In the data rows, 128 means zero.
Every row has a hidden score from 0 to 40. What is each row's score? 20 is about the middle. The score is a weighted sum of the row's numbers plus the product of two more (or one squared), each taken from its middle value.
[145 177 115  92 185 107 168 132 135 175 115 102 101 113 145  83] -> 21
[120 216 138 112 198 111 200 111 161 144 172  97 106 150 118 117] -> 33
[150 173 162 140 174 109 173  98 147 137 114 102 113 147  70 149] -> 14
[108 100 129 148  90 131 103 177 129  84 149 160 157 145 137 154] -> 37
[107 106 120 145  88 127 106 172 122  82 154 164 144 137 141 145] -> 38
[137 139 144 124 144 122 161  95 133 141 124 134 126 122 113 146] -> 22
[104 119 179 191  71 159  97 170  87  58 159 115 119 171  88 172] -> 24
[149  59  76  94 114 143  75 171 112 151  86 118 134 129 183  85] -> 20
[135  99 112 121 113 132  95 168 128 135  81 130 154 111 179 119] -> 19
[151 146  97  66 179 106 171  72 132 174 129 147 103  85 157 117] -> 14
[100 145 142 153 122 120 130 133 125 107 109  99 114 138  85 160] -> 10
[140 152 132 119 154 124 148 101 164 137 112 126 118  94 126 112] -> 16
[145 122 101  92 147 108 134 139 166 174 100 134 101 100 158  77] -> 28
[126  95 121 123  89 151  91 157 108 107 114 132 138 137 139 118] -> 13
[131  85 110 119 112 139 119 105  99 134 147 149 142 116 152 129] -> 23
[164 109  99 113 128 126  97  97 136 159 124 159 117 118 171  96] -> 22
[137 140 136 128 136 129 149 102 122 130 137 118 116 119 111 164] -> 17
[120 117 101 104 137 108 123 129 139 152  87 133 114  96 170  90] -> 20
[121 143 147 160 116 127 135 111 160 112 130 135 126 147 119 123] -> 30
[157  60  52  85 111 153  84 107 105 146 123 142 116 100 190  84] -> 20
[141 100  95 112 108 144 103 109 111 133 110 145 123  88 181 116] -> 20
[103 176 167 167  98 139 153 125 130  58 171 148 134 166  74 173] -> 33
[119 128 155 148 123 115 123 128 109 123 135 127 134 168  85 145] -> 20
[124  94 118 126  93 149  89 162 121 105 115 140 155 136 141 126] -> 17
[139 133 110  84 189 123 139 156 144 186  90 102 143 134 147  91] -> 27
[155 141  85  63 178  92 169  53 132 179 137 165 103  84 156 101] -> 15
[108 160 149 140 147 132 164 124 132 113 130 119 108 114  93 139] -> 14
[133 142 106 112 151 116 157 108 139 148 121 134 115  83 121 133] -> 21
[123 153 136 124 144 152 160 112 140 133 149 129  96 113 110 131] -> 22
[ 86 141 187 179 102 141 133 136 130  95 152 126 126 141  76 181] -> 20
[113 160 181 191  81 144 118 150  94  54 176 137 131 170  75 192] -> 28
[129 175 155 127 163  76 174 116 184 153 123 144  92 135  90 126] -> 16
[131 145 140 129 147 136 158 125 125 123 139 113 145 135 120 148] -> 18
[128  93 120 127  88 154  90 148  99 102 120 133 127 130 138 125] -> 11
[113 127 123 160  94 133 102 128 134  88 146 160 143 117 120 139] -> 26
[157  94  85  83 140 113 133  68 140 162 145 136 122  81 158  91] -> 24
[137 210 141 106 198 100 202 109 180 149 155 101  99 140 113 119] -> 19
[107 117 109 110 142 111 119 155 151 154  82 127 145 113 170  95] -> 19
[100 169 135 133 146 137 167 121 125 112 149 126 120 121 106 123] -> 20
[109 108 136 144 106 131 117 156 112 108 138 142 120 134 142 139] -> 32
[109 192 159 149 141 144 181  99 126  88 167 138 119 149 103 154] -> 34
[130  97 110 111 148 115 115 150 154 161 112  98 157 117 154 103] -> 14
[150 103 104 107 127 122 113 155 122 151 102 120 105 132 150 106] -> 28
[115 196 144 125 158 115 181 135 140 125 165 110  91 150 113 121] -> 39
[142 102  82 112 117 142 101  99 135 134 124 116 127 118 156 115] -> 13
[132 159 143 136 142 119 153 142 124 124 154 117 128 141  98 132] -> 24
[110 105 133 159  86 136  86 142 101  91 126 139 145 152 134 137] -> 25
[ 92  97 154 171  81 128  74 120  70 110 125 141 142 177 116 135] -> 21
[113  68  93 107 122 135  61 208 122 156  94 100 145 137 176 125] -> 16
[120 131 123 135 134 130 142 167 164 115 120 100 146 105 124 157] -> 24
[ 85 153 208 214  86 155 109 160  85  51 170 109 139 187  52 226] -> 16
[126 143 138 134 137 118 139 139 133 129 136 125 118 135 120 126] -> 25
[144 118  94  90 142 132 123 142 147 173  74 102 116 100 176  69] -> 13
[130 152 114  85 181 112 159 128 125 172 112 110 117 118 156 112] -> 17
[145 150 127 125 136 125 140 132 127 133 119 123 140 130 112 131] -> 18
[116  72 119 129  93 150  73  97  75 124 142 146 160 156 124 133] -> 17
[178 129  72  47 181 112 162  66 147 188 120 156 100  80 156  73] -> 19
[125 154 172 173  89 154 123 133 117  64 154 124 131 158  76 160] -> 18
[107  73 138 160  59 158  55 145  65  83 137 122 137 154 113 152] -> 11
[106  94 141 134  97 141  98 130  99 109 131 123 111 130 124 145] -> 15
[144 184 151 141 175 133 177  95 151 127 121  91 103 131  84 151] -> 11
[118 131 125 120 134 135 137 158 142 130 114 135 136 138 144 120] -> 34
[141 117 116 108 145 149 141 123 132 147 128 131 123 110 139 115] -> 18
[141  96 120 137 115 144 109 172 125 119 120 124 140 142 136 115] -> 25
[108 111 133 157  87 141  96 144 108  99 135 106 133 149 118 160] -> 16
[112 146 177 160 130 104 144 127 155 134 117 152 126 118  95 151] -> 28
[126 150 136 129 145 135 159 125 113 121 147 111 133 133 122 141] -> 19
[168  95  76  87 122 110 122  72 108 154 143 168  92 108 152  94] -> 32
[117 135 142 156  98 138 117 149 125  86 140 146 141 132 114 158] -> 26
[ 96 174 206 165 145 138 174 124 133  97 128 111 128 167  67 201] -> 17
[134 154 164 160 129 124 151 138 136  98 159 120 114 137  88 148] -> 29
[146 135 124 127 129 145 135 128 113 128 131 111 117 116 122 116] -> 12
[121  79 123 136  97 151  71 140 101 118 113 126 152 145 131 137] -> 13
[ 86 113 205 198  72 167  94 172  71  62 158 104 137 197  69 196] -> 23
[139 142 147 143 123 121 120 147 109  97 152 150 148 140 140 144] -> 28
[117 101 116 118 148 113 112 161 142 159 111  87 153 122 151 101] -> 11
[131 158 139 138 145 121 152 141 131 120 160 122 144 140 101 135] -> 25
[134 113 146 145 113 111 111 118 137 131 119 157 131 129 107 136] -> 28
[147 127 112 104 147 113 126 143 153 155 110 116 163 128 146 100] -> 18
[151 143  84  99 168 101 145  83 166 173 106 178 119  87 163  72] -> 24
[129 144 144 151 117 133 140 132 151  98 144 130 143 161 126 123] -> 38
[121 139 181 166 131 113 147 130 133 108 157 124 134 157  66 160] -> 26
[106  78 124 151  64 144  60 153  92  87 133 138 153 141 121 139] -> 16
[116 140 126  99 159 132 131 169 121 160  81  71 146 137 158 102] -> 12
[138  98 105 103 144 113 118 135 146 163 117 101 137 110 156  91] -> 16
[159 168  96  81 165  75 171  74 152 179  99 169 120  71 150  72] -> 25
[160 114  75  69 138 131 138  81 144 173 103 139 102  72 179  70] -> 17
[131 181 156 121 161  94 180 122 183 149 123 134  89 131  97 133] -> 22
[128 144 130 136 138 134 143 103 129 126 139 111 110 111 115 161] -> 12
[ 93  78 139 161  82 167  74 134  75  95 123 133 133 154 121 143] -> 18
[118  82 125 132  99 147  71 154 109 122 105 124 164 151 131 133] -> 14
[ 72 163 224 194 100 144 141 164 109  63 141 101 140 205  34 220] -> 21
[199 117  25  13 173  73 168   7 157 204 128 188  94  59 214  57] -> 28
[130  72  95 134  94 154  78 109 118 136 113 145 154  94 163 122] -> 18
[105 151 157 154  98 144 147 124 114  79 188 141 119 133  98 158] -> 26
[135 118 140 147 118 115 110 149 140 115 127 139 145 135 114 137] -> 27
[149 103  89 114 116 132  97 128 136 133 108 109 126 123 157 108] -> 18
[155 119 125 133 143 119 134 139 150 133 137 129 150 147 141 119] -> 35
[162 151 102  96 191 105 166  83 147 164 125 112 114  89 150 125] -> 12
[159 126  90  88 142  96 131  78 140 164 126 198 118 118 156  83] -> 32
[110  92 153 147 103 129 114 122  86 117 148 148 118 148 118 153] -> 29
[112 156 185 175 129  95 147 119 131 114 144 132 116 166  68 167] -> 15
[135 152 121 133 143 113 148 129 132 138 113 109 125 118 132 144] -> 17
[115 155 156 147 144 113 166 116 173 130 108 139 126 124  98 176] -> 23
[113 161 129 138 136 100 153 131 116 121 160 141 120 136 124 110] -> 33
[112 168 135 142 143 127 170 124 152 110 144 130 124 125 116 159] -> 24
[ 92  73 140 162  61 172  56 124  61  84 150 119 143 155 109 161] -> 7
[132 111 125 126 102 121 106 149 126 121 114  99 125 138 135 114] -> 20
[115 105 118 134 105 142 100 192 132 114 109 115 149 142 137 139] -> 24
[156  66  50  66 109 147  85  89  99 156 150 158 108  93 194 106] -> 19
[152 127  70  74 169  85 138 112 168 196  92 136 119  68 184  53] -> 19
[115  66 132 155  64 159  59 185 131  85 122 136 175 139 146 151] -> 21
[137 145 126 130 139 129 141 105 132 131 127 127 135 117 106 146] -> 14
[147  65  37  60 130 133  91  99 143 183 115 158 110  68 214  52] -> 22
[ 90 102 150 172  84 150  83 131  74  90 129 119 130 160 119 155] -> 16
[144 141 103  80 155 115 135 132 149 177  70 109 129 108 172  73] -> 13
[146 101 101 115 107 132  99 138 110 132  95 136 121  94 181 113] -> 23
[134 148 132 133 136 129 143 130 125 128 130 106 118 127 121 145] -> 17
[122 183 143  86 188 106 179 121 168 164 134 105 111 116 139  77] -> 24
[109  91 132 167  68 147  75 154  83  87 127 130 125 143 122 166] -> 23
[135 118 145 146 114 118 111 148 129 117 126 132 130 137 109 131] -> 26
[122 182 124 106 187 114 163 150 118 170 120  89 114 132 144  88] -> 32
[145 146 137 128 140 137 162  99 138 136 142 114 112 117 100 131] -> 19
[134 156 150 151 131 128 156 133 147  99 169 134 138 139 100 137] -> 31
[137 122 148 142 117 135 123 166 120 115 150  88 124 138 116 126] -> 17
[132 149 133 121 154 129 164 134 131 124 145  94 127 128 126 132] -> 17
[123 107 123 131 102 131 107 118 124 116 130 104 118 127 131 128] -> 18
[131 112 105 102 150 129 108 172 131 165 110  99 122 128 174 115] -> 20
[103 125 169 174  99 156 111 145 118  87 130 123 136 145  92 188] -> 18
[162 131  77  63 185 119 153  81 149 185 115 137 101  84 154  78] -> 14
[ 93 177 192 170 145 146 172 116 138  93 137 111 120 156  74 193] -> 17
[123 112 121 131 104 118 105 156 131 117 119 102 134 137 139 115] -> 21
[ 97 175 181 172  96 142 149 139 118  61 161 129 123 176  66 175] -> 31
[134  72 102 135  99 140  74 159 142 138  86 139 181 108 165 120] -> 22
[128 141 122 130 132 148 133 145 112 127 136 106 139 132 127 109] -> 18
[143 111 125 128 132 130  92 170 117 146 113 118 143 159 162 112] -> 35
[107  80 137 158  81 155  74 150  79  94 111 135 127 155 125 136] -> 20
[139 142 146 132 144 133 157 118 116 121 136 106 119 127 114 152] -> 17
[152 134 101  72 185 119 144 138 138 188  93 108 120 120 148  77] -> 21
[135 156 158 152 129 127 155 136 139 101 161 123 125 141  94 137] -> 28
[ 99 142 190 173 100 147 137 152 107  80 163 113 115 147  77 186] -> 20
[130 128 119 110 129 127 142 112 141 147 110 165 118 117 144 113] -> 31
[137 137 144 123 135 133 146  88 136 130 124 123 119 122 106 139] -> 15
[ 95  70 146 159  78 158  73 124  49 101 135 142 142 176 111 137] -> 27
[143 103 108 115 131 122 109 170 132 150  98 117 124 141 149 117] -> 28
[134 136 164 147 120 114 116 134 109 114 133 157 140 143 126 153] -> 26
[153  99  84 100 114 138 108  89 124 136 129 127 130 121 155 112] -> 17
[131 120 138 148 118 132 120 134 141 126 144 107 117 118 118 125] -> 23
[147 136 144 115 153 125 169 109 139 131 135 105 120 116 107 156] -> 21
[ 92  95 158 156  85 143 102 168  93  86 149 141 146 164 116 180] -> 30
[119 122 133 163  96 137 101 133 141  89 139 156 155 125 116 149] -> 26
[138 215 114  89 236  95 225 115 181 200 131  61 123 118 126  84] -> 12
[120  73 112 140  99 148  76 175 113 124 100 115 175 120 155 134] -> 12
[103 109 135 150  85 135  99 123 115 117 131 130 146 149 117 155] -> 13
[106 194 192 156 152 121 179 129 118 104 155 111 103 160  82 167] -> 25
[137 102 140 117 112 142 107 123 120 125 140 130 119 133 130 145] -> 20
[111  92 149 125  94 140 101 132  86 112 132 128 117 140 120 149] -> 14
[115 129 164 169  98 145 111 157 117  86 125 125 131 142  99 176] -> 22
[116 104 140 143 108 134 117 159 122 110 133 141 131 136 139 147] -> 32
[121 150 167 164 132 133 152 124 144  99 162 115 124 137  80 160] -> 23
[118 163 134 125 143 151 158 143 127 130 151 121 112 135 122 113] -> 39
[135 123 102 107 138 120 123  86 138 149 110 142 117  82 155 113] -> 16
[ 55 132 255 253  60 196  90 189  85  34 138  94 156 210  22 235] -> 13
[146 136 129 125 136 112 141  95 120 139 134 142 143 130  97 142] -> 17
[139 168 105  97 168  93 166  90 135 161 112 135 117  83 141  90] -> 14
[109  86 147 130  93 128  95 121  77 116 139 136 121 149 116 139] -> 18
[131  99 124 125  97 117 106 102 104 124 142 120 124 143 123 120] -> 19
[108 106 142 158  83 138  86 147  85  93 124 127 131 156 129 135] -> 22
[115  74  85 106 113 141  96 100 117 138 125 109 129 132 164 122] -> 11
[126 130 127 138 131 129 141 158 152 114 118  93 121  99 117 160] -> 30
[ 97  98 157 168  68 159  84 146  86  83 130 117 154 175  96 177] -> 17
[109  78 120 136  98 163  74 119 101 118 126 129 155 140 129 144] -> 10
[131 181 139  87 188 101 181 109 173 160 136 113  96  98 139  82] -> 17
[108  80 129 153  85 150  75 160 102  97 109 147 154 152 132 131] -> 23
[154 120 115 107 140 135 126 136 144 139  97 115 127 118 157 103] -> 16
[142 158 131 119 155 125 147 130 163 137 113 123 142 113 136 101] -> 17
[148 214 107  79 233  86 229 105 184 203 125  67 101 103 125  75] -> 8
[122  88 116 133 120 131 108 161 126 133 119 134 169 127 156 127] -> 25
[139 127 132 137 122 134 123 141 129 114 138 117 125 131 125 143] -> 23
[117 114 113 109 150 129 105 188 118 163 109  87 118 136 169 114] -> 22
[123 161 165 184  83 141 123 134 109  51 187 156 141 158  85 189] -> 32
[119 151 113 119 151 115 152 152 126 145 117 121 137 112 128 122] -> 18
[119 220 121  96 234 104 223 127 157 196 137  47 117 132 124  83] -> 27
[153  94  85  99 102 127 106  76  90 140 132 173 124  93 180  99] -> 25
